Rotation paths and how fast each direction turns (degrees a step)
Each turn is a multiple of 5 degrees from 10 to 175, or 0.
Each row of a path follows its step; steps can be skipped.
Path 1:
step 0: [ 11 -41  20  -5 -10   6 -27 -17   2  13  17  -6   9  24 -17  -2  -6  -7
 -14 -18  -4  -5 -24  -1  42  14 -15   9   5  -2  10  15   2  -8  -4   0
  -5  19 -14]
step 1: [ -8  -8  30 -12  33  -7 -12  35 -14  15 -27   4 -12 -18  -7  -5  -4   7
 -17   0  -7  23 -25  -6  27  -1  14  -9  13   3   4  -6  -6   8 -20  20
 -10  -6  -6]
step 3: [  2   9  34  -1 -36 -19  -1  23  14  -1  24 -37 -19  10  10   6  18   6
  -2  -1 -23  -5  -8 -19  15  29  -2  -1   1   1   8 -11   0   1  -2  -7
   7 -11   7]
step 4: [-12 -14  13  16   3   1 -19  -6  -1   7  16  -9 -14   9 -29  14 -30  -8
 -20 -26   8 -16 -28 -43  19 -14   3  -2 -11 -14  -3  -5  -4 -10   2   8
   6   5 -23]
step 5: [ -3 -27  24   8  12 -16   5  27 -24  16 -12   3  -1  29 -11  -9  -4  22
  -1  14   9   4 -10  13  19 -19  30  10  -1   9  30 -21   2   0 -22   6
  10  -1  -1]
step 8: [ -2 -12   6  13   4  12  -7  19  24   9   8 -14 -14  -2 -14   3  -2  16
   2 -11  36   5 -12 -31  14  -5  10 -12  -1 -10 -12  -9  10 -19 -13  26
  37 -24  -3]
step 9: [  2 -17  26  14  10   7   0   6 -15  28  23  24 -20  41  14   5  20   4
  -6  -8  -5   1  16 -11   1 -23  11  14 -16   0  11  -9   2  -6 -32   0
   9  15   9]
step 10: [-10 -13  31  15   1 -18   0  13  12  -5  17  21 -27  -3 -14  -5 -26   8
  -3  14 -19  -3  20   5  12  21   7 -37 -10  -3  21  11 -15  15   7  14
   5   3   9]
step 11: [ -8 -23  -5   0 -14  -4 -26 -15 -16  -4  20   0   2   8   7   4  -1  -2
  -1 -19 -18  -7 -24  31  28  -4 -16 -18   4 -21  -5 -10  -1   9 -16  28
  26 -26  -4]
[ -8   7  -8   7  -4   9   0  -6  -4   3  -5   6  -6   0   1   3   4  -6
  -4 -13  -4  -2  -3   2   2  -7  -4  -1  -5  -4   0  -2  -3  -2  -3   2
  -1   2  -5]  155
[-3 -7  2  1  2  0 -8  4  8  0 -2  1  1 -4  0  2 -9 -3  7 -6 -9 -4 -6 -2
 -8  9 -7 -2 -3 -1  3 -3 -6 -5 -2 -3 -7  6  4]  110
[ -6  -8  -9  -2  -1  -3   0  -2   3  -5   0  -9  -2   4  -2  -6  -2  -5
  -8   6  -8   3  -1  -6   6   0 -11  -1   7  -7   0   5   1  -3   4   1
   2  -4  -4]  100
[ 4  7  4 -6 -1 14 -1  6 -1  0 10  2 -2  3  3  5 -1 -2  1  4 -5  1 -3 -2
  4 -2 -9  3  5  2  1  3 11 -1 -6 -5 -4  1  2]  125
[  4 -12   1   3   2   7   8   0   5   6  -6  -4  -1   6   2  -5  -1  -5
  -4   1   4  -2  -6  -5  -3  -7   4  -4   0  10  -5   3   0   1  -7   2
  -8  -1  -2]  90
Path 2:
step 0: [ -3  30   5  14  23  -5  -5   1 -27  -9  -8   4   5   8  30   3   8   7
 -14   3  11 -12 -19 -21   6 -12 -18  -3   6   2  15 -11 -11 -14 -11 -13
   6   3 -23]
step 1: [ -7   9 -36 -12  -7   3  14   0   2 -18  -5   8   9  17   8   8   0  -1
 -11 -18  -1  -5  15   1 -16  26  -2   4  -3 -38  -8   4 -24 -15  -4   9
 -17 -17   0]
step 4: [  5 -10   3 -11  -3 -38   4  17 -26  12 -10  -8   1   1  13  29  -7  29
 -14   1   7  14 -20 -12   9  19 -12   2  -4   7 -21  12  -9  -8  -6   3
   6  -9  -6]
step 5: [ 20   7  -8 -14  11 -10  -1   0  16  11  -7  13  12  11  17  -4   4 -10
  13 -31   5 -16  -1   2   1 -14 -19  -1   3  -4 -21 -13 -18  -3  18  39
  13  -2  10]
step 6: [ 10   2  -2  24  28  19  16   7   0 -33 -11 -10  -8 -17   8  14   1   9
  13  -5   9 -12   1 -13  -1  -1   1  -5  22  -4  12 -26   2 -23   9 -14
  15  -7   2]
step 7: [ -4 -10  18  -2   1  -6   5 -14  -7 -27  -5  18 -24   6  14  -4   6  -9
 -22 -14 -17  -9 -11   2 -24  10 -13   0  -5 -22  -7  23  -2 -21  -4 -19
 -20  -8   2]
step 9: [  3  29 -18  -4 -12  -3  15  11  28   8  -5  11  -3  -2   0  29  11  -9
  11   5 -20 -23   9 -25   3   7  -5  -3  -6  22 -20 -11 -18  -2  -6  -7
   3  15   5]
step 10: [  1 -25  11  -9  19  -5  -3  19  15  11  -2 -21   6 -21  22   9 -13  26
 -12  26   4 -28  -4  -2 -10   9  -7   2   4  -8 -11  -5 -12 -14   3  -4
  -3 -19  15]
step 11: [ -8  -3  20  -1  11  -2 -12   8  -8  -1 -23  17  12  12  21   7  21   3
  -5 -21  -5  -4 -35   4  21 -16 -12  -9 -12 -19  19  -9 -14 -12  10  17
  -8   7   0]
[  4   3   8   1   6  -3   6   7   0   8  -1   5   0  -6   2  -5   2   0
  -1 -11   5   5  -2   7   3   6   2   1   6   3  -1  -6   7  -4   9   1
  -2  -2  -6]  55
[ -7  -4   1   6   0   0  -7  -2  -4   1  -4   7  -2  -4   2  -2  -8   7
  -4  -3  -6   3  -6   9  -4   2  -4  -5  -4   3   2  -2  -6  -1 -10   1
   3  -3 -11]  100
[ -5   2  -3  -1   1   0  -1   3  -1  -6 -11   8  -5   0  -8   2   0   5
  -3   6   1   8   4  -7  -1   7   9  -4   2  -2 -13  -3  -1  -2   4  -3
  -3   2   0]  130
[ -4  -4   2 -11  -8  -5  -3   1   2  -7  -1  -7   0  -3  -5  -3   0  -1
 -15  -7   2   1  -3   3   1   2  -2   6   4  -1  -2  -5   0   0  -5   1
   3  -4   9]  120
[  3 -12   2   6   4   3  -1   5   6  -4  -5  -1  -6  -4  -5  -4   9  -3
  -3   7   6  -5 -10   3  -2  -5   4   2  -6   3   2   5   1  -7   0  -4
  -3  -3   0]  95
Path 3:
step 0: [  5  -2  19  22  -4 -28   0   8  -2  19   1   8   4   2  15  18  18 -25
  -8 -15  -1 -17  -3  17  -4  23  16 -18  19  -8 -18   8 -20 -23 -13 -24
   3   4 -24]
step 1: [-16   7  -1  -8  -9 -41   2  14  20  19 -17 -22  -9 -15   1   6  21  -6
  21   7 -17   6  -9 -17  -4  16  -3   8 -10 -14   3 -13 -25  -4  -5  17
 -11  25  21]
step 2: [-10 -24 -13 -14   5   2  -8 -20  14   2 -12  10 -29 -14  15  16   3 -19
   2 -13  17  -8  18  28  25  -6  -7   4 -19  -6  -3 -22 -11 -16   0 -12
  -4  29  -4]
step 5: [ 31   1   8   9   1 -16 -11   1  -2  18 -14  -6  -8   8  -6   5  -4 -17
  24  34  17  22  -9  17  16   0 -12  -5  -6   0  -5  12 -17  17   2 -20
   2  40  12]
step 6: [ -3   0 -10  -3   9  -6 -16   3  -4  10  -6   3 -10   9  26   6   2  -4
  12 -30  13 -28   7  11  11  21 -20   7  22   2  11  33  -3 -15 -23  -2
   8  20  33]
step 8: [ -1  -5  30 -10   8 -14  -3  17 -21   8 -15  10 -10  10  13   0   8   0
   2  -4  15 -22  -6 -14  30 -26  -1   6  -4 -32 -22  -3 -19  -2 -18 -29
   7   5 -17]
step 10: [-38  -4 -11 -12  18   7  -2   0  -2   9   4   0 -30  31  11  31 -11  17
  25  14   7  -7  -1   9   3  10 -24  -8  -9 -17  12 -18  -8   4 -13   7
   3  18  -2]
step 11: [  9   9  11  -6  31  16  -6 -16   8  -6   7  -4  -2  -1   2   9  -4  -1
  29  16 -20 -28  -2  12  39   4   2  -7  -9  -4 -11  25 -10 -13  31 -24
  -3   7 -10]
step 12: [ -1  23  14   0  13 -38   2  24  -7 -23   5 -10   1   9  10  -5   6  27
  22 -29  -7 -14 -19  32   9   0  -3 -17   1   6  11   4 -10  12 -18 -12
  13   5  -6]
[ -9 -10  -7  -6  -1   3  -3  10  -2  -3   2   4  -2  -3  -3   4   4  -4
   1   2   2  -2  -7   0  -1  -5   5   2   1  -1  -4  -9  -2   3   7  -7
  -4  -6   8]  55
[ -4   2  11   1  -3   2  -3 -10  -2   8   5   5   3  -2   7   8  -2   7
  -2  -1  -6  -3  -1  -3 -10  -6   0   4   6  -4  -4  -5  -8   0   0  -2
  -3   2   3]  40
[  5   1  -2  -6  -3 -12  -3  -1   1  -6   2  -8  -1 -10   4  -3  -9   3
  -1  -4  10   7  -2   0  -1  -9  -6  -3  -5   1  -4   1  -6  -1   0  -2
   0   0   6]  100
[10 -8  0  7 -2  5  2 -1  5 -1  4 -3  5 -1  7  8  0 -1  2 -8  1 -2  6  4
 11 -2  4  1 -1  5 -2 -3  0 -6  5  7 -7 -5  3]  155
